One turning vector, and how many steps it has turned:
The counts run from 0 to 308.
[107 116 105 102 154 109 123 138  88 118  96 132 129 166 137 128 105 144
 158  81  91  99  97 110 101 182 180 110 155 104  90 131 143 109 128 147
 130 139 142 128 140  81 176 148 162  79 124]
45
[124 148 116 128 127 145 121 165 104 124 106 143  94 164 160  90  88 128
 132 105 135 120 102 103 116 173 144 120 166  92  96 118 130  81 140 136
 137 184 125 104 111  96 161 112 148  72 134]
49
[108  99 127 107 135 114 138 118 149 142 120 153  79 132 121 130 153 149
 141 102  78 106  93 163 104 189 177 133 134 142 144  98 150 114 127 198
 130 145 142 139 168 122 106 135 186 145 137]
104
[144 119 106  84 116 179 132 129 132 124 152 137  71 117  88 179  73  93
 138 116 162  76 132 123 128 111  85 118 162  85 163 130 146  92 124 131
 149 162 153  93 118 117 155 122 115 143 106]
127
[124 162 159 123 111 123 102  93 188  89 103 164 153 175 111 100  63 103
 121 111 131 105 119 121 105 140 154 138 123 131 161 128 142 157 125 180
 119 134 164 149 145 127 101 100 111 111 130]
280
[112 150 156  83 141 123 125 118 169 124 112 126 130 165 114 132 139 108
 121 117 115 109 128  83 161 115 103 115  79  83 101  88  86 130 128 156
 141 123 154 112 178  92 108 189  99  98 111]
295
[172 131 105  85 134 163 141 147 138 153  98  94 112 144 127 151 101 154
 109 149 144 104 112 107 155 114  92 141 101 100 174 102 135 103 158 113
 146 134 143  64 141 135 149 100 114  94 158]
172
[110 175 142  74 151 104 106 102 154 114 114 122 119 125  92 151 120 130
 138  85 104  71  95 107 114 126 137  88 152 126  86 132 133 142  54 125
 121 129 147 118 157 100 132 155 133 124  78]
25
[115 182 133 151  97 134 119 136 186 108 101 182  90 170 114 115  94  81
 143 114 148 133  89 147 147 124 124 172 154 146 126 132 122 154 103 151
 138 201 120 130 145 111 138 104 141 110 131]
9
[112  94 116 116  91 138 127 124 168 151  87 143 180 136 145 137 187 142
 135 134 166 149 104  81 168 134 142 127 143 107  98  98  86 144 101  89
 145 117 115 129 140 138 135 177 173 100 150]
252
[122  73  95 138 111 128  86 129  99 179  96 140 129 119  90 171  84 106
 131 135 150 103 121 127 133 110 123 134 162 152 153 109 133 148 121 164
 140 108 145  53 151  98 176 108 151 112 101]
187
[128  84  98 150 115 139 118 104 111 129  89 105 176 154 113 136 138 116
 104 154 177  92 102  99 137 102  76 109 146 158 160 114 121  84 117 138
 111 118 141 113 156  67 134 165 154  81 149]
232
[106 139 140 140 198 110 125 164 190 124 117 183 148 151 127  77  95 132
 122 116 153 111  93 152 131 159 157 149 157 134 148 123 135  97 151 167
 141 111 126 166 127 127 107 151 107 137 149]
60
[ 87 140 169 121 138 170 146 129 115 166 166 115 101 174 117 131 105 106
 153 105 146  84 128 138 123 126 118 189 135  88 153 165 135 125 121 115
 143 105 180 144 131 138 154 166 153 133  85]
140
[ 94 151 135 179  91 137 127  96 164 130 109 137 180 185 133 115 126 128
 125 172 180 147  96 101 164 129 109 151 148 144 168 136 112 121 143 150
 122  76 138 142 135 125 112 130 164 130 136]
234
[108 115 138 156 104 152 127 156 102 191 109 123 127 128 121  88 121 118
 114 160 181 125 125  98 164 124 118 178 121 122 139 115 101 143 137 102
 141  91 141  44 147 116 154 140 153 103  92]
192
[131 123 115 112  84 116 134 115 187 148 103 137 142 166 149 169 181 134
 120 132 161 141  94 108 173 116 122 130 138 127 107 113  89 143 127  83
 123 118 132 187 145 138  94 166 152  91 121]
253
[169 163 127 101 121  94 166 123 167 133 115 128 129 201 121 126 113 148
 102 132 173 108 122 135 133  83  90 117 107 139 165 149 119 165 165  95
 136 108 165 154 153 145 109 106 127 125 139]
216
[135 138 107  72  77 167 110 139 123 130 157 171  81 139 152 103 104 128
 170 142 141 152 117 127 116 187 169 149 163 104 129 115 143 117 146 135
 148 164 130 106  83 129 123 118 140 104  99]
87
[113 108 122  32 139 164  97 133  94 135 142 126 142 143 114 141 122 132
 171 131 131 120 127 114 127 178 182 102 135 100 118 119 142 120 146 123
 151 110 144 111 116 118 143 180 145 115  81]
83
[118  90  99 158 123  99 125 119 146 189 117 124 123 140 135 176 158 133
 111 146 135 109 108 118 158  97 111 141 113 172 141  87 130 142 131 143
 117  58 144 100 167  93 104 167 150  94  89]
194
[136  87 101  85  71 147  94 151  85 151 137 111  55 160 123 156 107  95
 145 153 146  59 116 114  95 137 147 132 147 133  84 110 133 119 131 137
 134 141 166 125 124 127 127 149 127 122  78]
89
[139 183 133 147  91 142 118 113 164 130  80 169  91 162 111 106 109  90
 117 113 157 141 109  97 110 125 115 132 140 131 114 112  83 139 109 186
 148 178 140  81 179 109 138  90 112 127 137]
10
[113 191 172 106 180 140 106 146 162 126 120 135 116 165 102 101 125 159
 125 112 123 119  94 119 137 159 130 125 128  88 139 127 111  79 140 175
 133 155 131 129 168 128  76 135 129 137  77]
62
[135 156 115 153  99 108 132 153 136 117  99 169  86 189 162 114  64 116
 135 108 122 110  92  97  80 171 158 125 175 105 106 119 127 107 142 171
 133 161 145 131 129 115 136  78 119 104 139]
48
[134 116  92 109 119 142 108 126  88 107  94 133 155 156  71 111  75 139
 139 116 172  88 108 136 111 113 117  92 175 161 151 150 136 123 133 126
 139 136 152 104 152  94 183 105 178 117 146]
225
[141 145 109  96 123 126 130 135 152 120 124 148  98 130 123 119  70 106
 141 121 183  69 109  81 113 108 118  90 179 102  76 112 118 133  94  77
 142 124 136 115 117 100 164 125 109  94 119]
30
[164 138  88 149  98 126 113  89 140 120 102 152 124 176 126 147  85 132
 103 137 181 126  96 122 119  94  85 116 168 169 175 122 150 104 132 135
 123 140 144 117 119  89 133  96 150  87 132]
228
[115 164 107 107  94 131 111 152 195 133 114 153 114 145 114 148 126 110
 137 186 182 133  66 114 151 152 136 138 162 128 104 114 125 113 139 132
 129  97 109 127 108 172  84 133  84 174 126]
73
[113 118 118  44 147 139 123 125 173 140 146 151 152 147 149 149 125 142
 148 153 156 139 111 124 151 179 155 121 137 114 144  95 154 118 162 139
 140  85 119 151  76 117 114 200 103 119 120]
79
[137 117 118 125 101 106 146 114 199 142 107 167 142 175 169 147 134 118
 111 129 179 122 125  95 136  90 125 119 145 120 129 119  91 160 140  96
 149  90 160 188 132 135 113 144 102 107 134]
254
[149 107  82  93 139 122 118 127 155 140  89 102  98 123 112 204 115 166
 122 127 108 107  79 134 153 130 133 116 139 137 155 104 165 107 141 137
 138 146 128  90 153 150 157  98 152 106 157]
168
[154 133 113 101  70 135 120 116 175 114  95 139 128 161 152 114  83 115
 145 129 189 117 106 134 124 127 154 165 162 147 126 140 116 158 123  94
 151 187 129 150 106 152 142  72 141  74 151]
267
[110  82  98  93 142 143 162 142 170 139 113 111 148 122  88 116 143 123
 127 141 151  83 104 128 153 152 133 122 111 120 163  88 132 108 140 150
 160  90 147 111 162 122 136 172 133 187 198]
116
[131 122  84 100  97  95 147 118 156 119 110 118 119 141 162 174 136 118
 143 136 134  92  74  62 111 140 148 101 156 121  87  89 152 128 108 111
 117  98 131 131 132 107 128 163 116 103 142]
33
[140 125 144  65 122 144  93 131 124 130  93 133 158 150 110 108  88 128
 144  84 170  87 133 129 109 114 165 110 144 106 115 163  92 152 102  96
 165 168 153 141 127 136 169 108 160 109 131]
263
[ 87 105 143  90 156 149 129 169 116 145 143 135  88 148  87  66 107 116
 154 104 123  58 134 168 114 149 166 161 127 149 118 135 141 118 139 145
 148 139 154 146 140 111 128 154 182 123 111]
102
[ 92 159 157 107 136 138 107 129 127 103  97 144 125 182  82  94  74  91
 143  95 128 121 128 145 151 127 118 146 121 129 116 163  96 166 118 148
 156 185 137 122 163 120 160 146 137 118 118]
5
[116 156 159 152 102 140 101 108 163 133 125 180 130 157  91 108  96 118
 125  88 156 139 125  96 122 111 102 116 177 102 148 147 107 138 111 143
 108 127 177 134 157 145 108 117 173 126  62]
242
[133 119 149  68 129 127  95 109 149 153 113  97 170 190 132 143 166 165
 122  98 127 104 143  99 147 105 134 112 132 110 115 130  83 143 106 103
 142 109 174 169 177 137 113 179 144 102 107]
257
[135 107  95  95 147 163 133 142 118 149  99  70 125 148 100 157 101 138
 103 157 159  99 106 134 198  95  94 143 106 131 150 135 145 111 146  81
 151 124 117  88 122 128 155 127 115  77 159]
173
[119 125 152 107 164 153  95 121 114 165 119 114 153 181  90 133  77 131
 100 137 125  82 134 139 140 127 103 130  99 100 177 137 126 145 174 178
 159  85 175  83 170 146 161 131 103 127 100]
179
[ 88 104 129 111 126 126 131 152 126 143 132 124 103 145  93  95 135 140
 142 100 108  82 109 169 115 184 184 162 130 144 128 141 118 142 120 169
 147 137 167 138 173 128 108 142 189 169 120]
103
[101 185 166 120 179 132 122 160 177 136 133 158 151 157 116  70 110 146
 139 128 165 139 102 132 151 179 152 147 146  99 139 135 125  96 157 170
 139 137 123 129 126 143 109 142 122 148 124]
61
